In the data rows, the value 128 means zero.
Here are some points, each followed by its number:
[126 136 151 152  85  82 102  91  90 149 163 122  82 135 184 165] 0
[188 149 138 136 131 133 123 101 119 168  98 126 137 142 109 152] 1
[196 115 135 103 109 104 156  97  74 122  85 111  90  89 158 175] 2
[ 95 107 133 164 166 143 177 128 119  77  93 164 120 109 164  49] 3
[156 105 129 112 114 182 164 175 126  64 160 131 106 100 183  87] 4
[113  81  87 152 126  91 125 143 107  96 200 212 184 109 125 101] 5
[ 93 121 124 124 151 117  87 143 141 146 126 114 102 152 194 158] 6
[ 55  82 137 140  69 155 155 149 130 106 173 127  89 133 103  95] 7
[131 163 135 146 177 194 175  95 122 139 188 106 104  94  99 131] 8
[142 105 144 158 131  84 116 101  87 144 164 116 140 127 101 165] 9
[ 77 101  57 148 163 128 161 178 157  96 134 211 174 105 122  72] 10
[146  84 144 105 110  82 117  68  99 147 119 127 125 106 148 141] 11
[ 42 144  57 140 195 175 145 113 146 161 130 111 142 120 138 160] 12
[133 141 145 209 115  81 109 143 109  95 181 107 105 144 168  99] 13
[145 115 170 103 123 166 100 161 195  77 119  82 125 184 106 104] 14
[166 165 132  79  56 135  69 160 127 152 161 182 143  91 151 117] 15
[141 153 145 118  87 136 113 119 131  78 129 106 127 149 169  86] 16
[132 128 163  73  96 135 102 149 198  93 118 101  64 163  66  90] 17
[141 167 143 112 122  76 149 117  90 148 154 100  61 110 163 124] 18
[ 77 119 151 150 157 121 146 123  97  70 121 170 141  71 118  80] 19
[115 121 122 113 140 127 171 157  91 156 135 145 111 101 182 133] 20
[ 93 172 155 101  82 103  78 120 115 136  92 120 135 134 137 115] 21
[130 144 144 110 106 123  64 112 167 143 137 124 151 180 136 153] 22
[109  68 145 139 113 133  52  97 129 159  83 179 157  22 126 125] 23
[ 86 158  31 124  88 100  71 111 108 139 174  90 174 121 112 163] 24
[170 137 138 108 110 128 119  86 148 157 187  91 137 115 151 162] 25
[131 161 163 164 134 134 145  88 124 155 179 162  96 103  91 122] 26
[109 140 147 141 141 138 139  95 142 154 185 122 118  52 117 172] 27
[129 174 148 151 142 124 167 137 131 131 126 119 109 121  77 141] 28
[133 169 144 116 125 114  92 135 173 136 109 113  73 159 208 138] 29
[137 140 164 124  96 160 159 117 123 166 123  96 133  88 135 190] 30
[145 169 122 112  93 137 108 177 132 126 114 123  87 143 178 122] 31
[168 153 138 118 113 153 140 155 131 157 158 179 118  24 106 140] 32
[146 154 141 185  99  83 121 143 212  98 143 106 129 166 179 100] 33
[ 82  84  90 167 182 121 138 163 122  61 104 148 160 104 128  78] 34
[135  62 142 130 173 128 136  76 143 145 112 117 127  90  96 190] 35
[101 148  75 178 171 131 132 116 102 159 140 153 165 119 140 131] 36
[115 159 159 108 175 144 167 131 147 154 178 129 159 159 135 139] 37
[157 149 146 163 137  62 162 149  89  60  91 129  78 106 141 103] 38
[155 134 170 171 112  78 120 159  95 158 125 125 105 154 172 134] 39
[167 121 145 126 142  88 163 123  94  87 136 123 115 129 157 102] 40
[127 136  71  93 108 149 130 162 148 155 121 110 185 140 115 113] 41
[142 128  65 120 140  50 128 179 107 101 165 177 170 121 136 107] 42
[140  89  70 139 119 167 132 127 130 134 118  94 165 104 112 181] 43
[158 134 153 107 125 146 114 148 137 155  88 140 130 136 128 122] 44
[ 98 140 116  82 166 102 159 137 166 163 133 101 137 178 129 122] 45
[143 152 133 102 120 107 132 217 162  83 100 127 128 137 125  84] 46
[ 83  86 163  72 171 167 114 131 102 163  75  91 105 146  99 137] 47
[113 134 131 129 123 121 133 121 159 148  53 133 140 157 148 161] 48
[129 142 134 131 131 120 172 133 112  57  88 127 113  96 159 117] 49
[113  79 147 113  89 120 125 166 167 123 104 119 116 158 106 122] 50
[165  96 143 135 106 149 140  51 144 177  93  75  77 115  67 168] 51
[103 147 140 173 126 140 162 123 140 135 135 109 106  90 113 130] 52
[140 143 158 125 105 103  66 159  89 138 120 101 138 143 123 134] 53
[163 140 125 135 130 103 150  86 103  88 119 121 109 127 200 100] 54
[ 98 107  45 103 206 147 158  85 151 159 168 135 169 127 134 136] 55
[187 141  52 120 132 148 139 107 121 150 184  83 159 145 114 153] 56
[176  90 144  78 103 166  91 151 160 138  97  97 100 157  62 130] 57
[131 104 177 109 143 157 113  62 142 147 158 137  99 138  97 168] 58
[ 93 146 155 133 104 105  69  89 102 141 129  90 129  90 155 132] 59
[138 153 143 201 104  82 116 140 105 148 130 111 142 142 108 149] 60
[214 128  74 108 102  91 137 113 172  50 111 117 164 181 124 121] 61
[165 134 117 100 105 124 125 173 201  90  96 117 112 160 160  92] 62
[181 152 148 153 174 142 146  95 139 171 150 146 129 103 127 134] 63
[173  86  53  99 124 117 123 176  93 157  83 194 164 102 142 109] 64
[143 140 122  99  98 116 150 172 121  91 125 159 168 142 128  77] 65
[173 133 144 141 143 127 102  97 137 155  93 108 112 133 119 176] 66
[106  91  56  66 157 119 137 110  74 134 155 104 182 149  99 127] 67
[164 147  56 106 138 109 157 159  91 150 122  92 164 145 147 137] 68
[113  95 143 118 145 197 161 133 142 156 137 132  90 124  74 158] 69
[167 128  77 102 121 119 129 109 102 134 110 125 180 142 117 191] 70
[158 102 128  92 127 133 155 132 136 150 122 100 103 129  92 150] 71
[ 73  78 124 103  99 177 141 169 116  85 170 180 119 139 107 108] 72
[117  99 135 170 150 153 178 143 145 141  91 132 131 110  86 125] 73
[ 91 100 150 153 181 117 120 114  95 180 190 192 148  63 122 124] 74
[117 140  76 100  65 101  85 136 100 101 111 188 186 122 100  83] 75
[ 80 106 158  93 172 185  89  90 162 155 172 138 115 144 105 188] 76
[144 100  51  94 149 162 124 106 170 158 117 101 190 160 114 114] 77
[143 125  76 102 104 138 125 124 123 148 132 131 175 133 137 113] 78
[ 87 133 126  93  61 112  94 112 149 140  96 123 139 189 148 180] 79
[ 90 101 135 106 130 138 106  89 159 140 143 112  83 177 102 162] 80
[209  83 140 104 117 159 127 121 167 162 134  73 129 128  89 154] 81
[108 130 137 103 156 128 132 188  92 109 137 104 135 148 125  73] 82
[ 78 190 143 190 122 175 165 109 116 167 146 153 108 110 108 204] 83
[201 115  75 101 130 167 138 102 109 156 110 125 170 135 139 145] 84
[ 91 117 161 126 147 175 164 173 143 163 105 100  86 132  91 136] 85
[132 113  67  99 112 128 170 155 131  82 140  94 199 141  95  88] 86
[113  89 144 140  73 196  50 104 174 101 113 174 151  93 156 120] 87
[ 95 135 140 142  96  82 153 112  87 167 127 121  86 118 175 144] 88
[112 111 150 104  55 160  69 167 136  62 132 195 122 101 137  90] 89
[ 48 121 145 117 177 132  96 130 130 157 120 104 120 154 101 118] 90
[167  81 141 115 126 148 148  96 132  89 152 112 106 101 107 118] 91
[ 97 118 125 107 127 101  89 171 102 108 144 103 109 143 169  63] 92
[154 181 130 156 143 176 146  83 112 152 163 118 144 113 101 157] 93
[144 187 142 155 142 112 121  96 104 160 158 116 142 129 109 150] 94
[100  97 126 159 106 121 122 195 107  86 101 177 147 105 137  85] 95
[ 98 167  42 135 140 215 129 109 124 154 118 116 155 107 109 192] 96
[ 88 121 133  96 146 138 102 114 140 141 103 116  96 157  98 124] 97
[150 161 135 179 130 125 153 170 143 141 148 125 123 113  82 132] 98
[199  98 161 123 105 183 119 177 145  77 153  96 126 158 116 113] 99
[ 61  63 136 141 194 118 154  92 106 141 197 119 136 129 115 141] 100
[111  69 147 120 132 129 151 122 141 148  88 178 147 116 112 132] 101
[149 156 157 115 112  74 172 110  93 154 143  97  95 133 162 181] 102
[105 123 143 134 101 104 155 123  94 136 154 109  85  57 143 119] 103
[ 81 141  59 127 175 154 161 141 174  62 137 105 177 169 119 121] 104
[135 171 151 132 156 152 153  91 154 141 124 133  86 105  86 134] 105
[ 98 150  80 125 117 167 133 114 139 132 141 171 184  76 140 126] 106
[153 125  83  80 118 102 143 123 117 154 142 131 172 134 128 153] 107
[103 162 109 188 118  73  95 154  82 158 176  90 116 157 170 127] 108
[ 96 131 136 129 186 140 165  95 117 139 109 119 108 122 116 144] 109
[108 160 126 234 153  80 117 170 186  91  60  98 130 169 172  77] 110
[ 82 145 151 101  91 121  51 182 178 134 119  93 134 180 138 126] 111
[119 164 144 162 152  84 140 143 107 158 133 173 153  44 128 114] 112
New points follow, each followed by the number of its nearest point above by angle, seen from the average point of the numbered points.
[114 187 145 183 162 104 134  75 107 165 115 136 127  93 107 169] : 94
[145 159 156 126 119  97 159 149  91  66 183 123 112 135 150  99] : 40
[145 144 125  89 188 107 120  86 213 104 115 112 111 156 198 107] : 29
[153  77 150 140 126 192 142 135 124 159 125 184 150 120 106 116] : 101
[134 168 141 113 122 121  92  67  93 119 138  94 102 157 207 158] : 0
[180 154 138 112 107 131 139 144 121 125 133 125  86  84  89 144] : 32
[151 127 150 139 131  68 161 132 118 157 125 180 107 101 155 114] : 112
[ 69  89 158 108  82 164 135 189 134 156 181 111 124 150 117 141] : 7
[ 98 152 143 143 140 115 124  99 157 177  64 107 124 167 115 147] : 48
[139  94 137 112 128 155 122 112 129 160 129 111 136 126 109 145] : 81
[159 134 122 101 134 112 141 119 199  82 128 118 139 171  93 113] : 61
[142 141 134 183 115  89 134  70 212  92  96 130 152 176 130 106] : 33
[142 155 148 169 125 101 104 138  94 146 103 102 121 141 181 123] : 39
[159 107 144  89 111 118 165 114 103 117 148 109  91 130  91 156] : 71
[128  91  79  85 137 153 141  90 142 156  98 134 192 171 140 159] : 77
[152 185 137 129 138 163 116 128 128 155 168 111 140 109 110 157] : 93
[110 174 120 158 152  96 130 184  83 155 111 178 144 134 112 106] : 112
[183 156 149  70  91 142 162 123 130 114 178  99 121 126 115 180] : 25
[130 140 136 110 142 123  86  87  85  84  81 125 100 133 181 117] : 54
[143 108 139 102 138 148 122 157 180  94 129 101  72 147  72  95] : 17
[143 146 159 188 140 116 144 103  94 103 160 179 137 109 109 143] : 26
[ 98 126 133 115 161 121 135  59  93 147 117 113 137 120 126 170] : 109
[156  97 139  94 104 155  97 138 202  86 119 109  57 159  46 114] : 17
[ 65 140 158 149 168 153 107 125 202 127 127 115 130 176  87 132] : 90
[ 99 101 141 103  86 146  93 110 116 144 148  69 158 154 146 161] : 79
[127  86 161 145 128 128 155 121 170  91 134 140 100 108 107 105] : 91
[144 128 125 111 140 107 160 122 106 127 125 130 103 137 199 126] : 54
[119 137 160 215  45  94  28 139  89  70 130 104 138 155 160  76] : 13
[137 164 159  93 128 170 169 185 125 157 204 126 112 137 114 139] : 37
[129 140 139 171 174 153 166 136 125  88  78 161 128  93 122  94] : 3
[150  46  76 120 110  85 148 143  91 174 121 170 177  76 113 121] : 64
[ 95  91 150  88  75 171  34 173 155 152  97  78 126 107 123 144] : 111
[ 66  69 144 189 176  91 124 165  95 157 134 184 142  87  98 117] : 74
[143 107 164 182 150 149 135 136 156 144 129 114 131 116 106 119] : 73
[100 121 162  98 100 114  57  79 100  85 124 187 122 113 120 103] : 89
[ 96 154  57  91  79 151  75 157 126  83 130 196 164 129 113 102] : 75
[146  99 163  87 135 117 135 127 181  84  89 114 137 161 111 107] : 14
[ 67 147 109  89 164  84 119 162 114 148 106 119 108 118 179 135] : 6
[161 111 147 129 122  52 125  90 101 146 122  98 128 127 137 147] : 11
[123 140 135 142 172 157 164  60 120 150 107 128 122 109 131 152] : 109
[ 78 117 141 123  68 186 177  70 162 101 143 149 112 106 100 106] : 7
[133 163 138 105 157 123 103 146 198 141  87 112  98 188 207 134] : 29
[165 103 137 213 153  99 149 129 103  78 108 135 107  97 154 116] : 38
[191 154  76 124 117 131 140 137 157  66 116 110 155 159  98  95] : 61
[107 156 134 198 119 115  88 156 100 155 168 117  98 145 213 136] : 108
[116  88  52 163 132 164 138 128 134  84 148 186 153 125 123  73] : 10
[108 108 146  96 100 141 113 100 162 152 104  78 116 187  96 179] : 80
[ 93  99 143 113 112 165 143 148 174 145 103 116 153 163 147 119] : 50
[124 149 142 131 119 128 137  91 176 159 127 122 157 192 122 157] : 22
[167  80  63 120 113 126 134 129 101  90  76 174 178 114 133  87] : 64
[117  84 145 104 114 153 155  85 114  87 106 100  78 135  87  90] : 91
[130 160 151 211 122  89 107 144 165  82  79 109  84 159 180  72] : 110
[111  87  68 161 165 157 150 153 152 152 127 132 192 106 101 155] : 43
[ 92 163 128  91  74 123  62  91  95  88  85 126 123 151 130 108] : 21
[165 164 109  71 106 108 147  68 179 101 166 123 146 162 129 117] : 61
[162 182  67  87 125 122 123 140  78 140 123  91 167 123 109 137] : 68
[121 138 155 151 149  78 133 137  98 155 147 159 144  82 129 109] : 112
[136 140 180 129 118  94 132 183  77 148 160 128  91 120 158 121] : 39
[147 170  58 122 157  75 124 123 168  71 116  94 159 170 131 114] : 61
[110 151 143 127 131 119 139 141 123 148 164 115 125 111 114 148] : 27
[110 136  50 119 109 128 136 141 108  70  46 187 167 124 119  78] : 75
[158 134  74 133  88  97  74 145  87 166 173 109 177 113 123 183] : 24
[101 102 151 106 111 132 155 119 125 151 128 114 117  72  85 120] : 103
[129 130 141  96 153 158 137 138 132 107 138 110 138 137  97  79] : 82
[108 109  58 144 173 168 132 168 143  76 113 197 160 110 130 103] : 10
[144 110 144 108 125 134  90 166 160 162  90  99  62 173  55 130] : 57
[163 106 141 152 134 155 169 118 129  72 142 118  93 112 105  74] : 91
[130 104 139 129 141  92 179 155  88 151  97 121 106 131 160 129] : 20
[171 146  68 144 101 125  58 118 113  71 134 183 152 115 112  61] : 75
[147 141 132 117  93 146 129  93 138  61 110  87 119 162 116  69] : 16
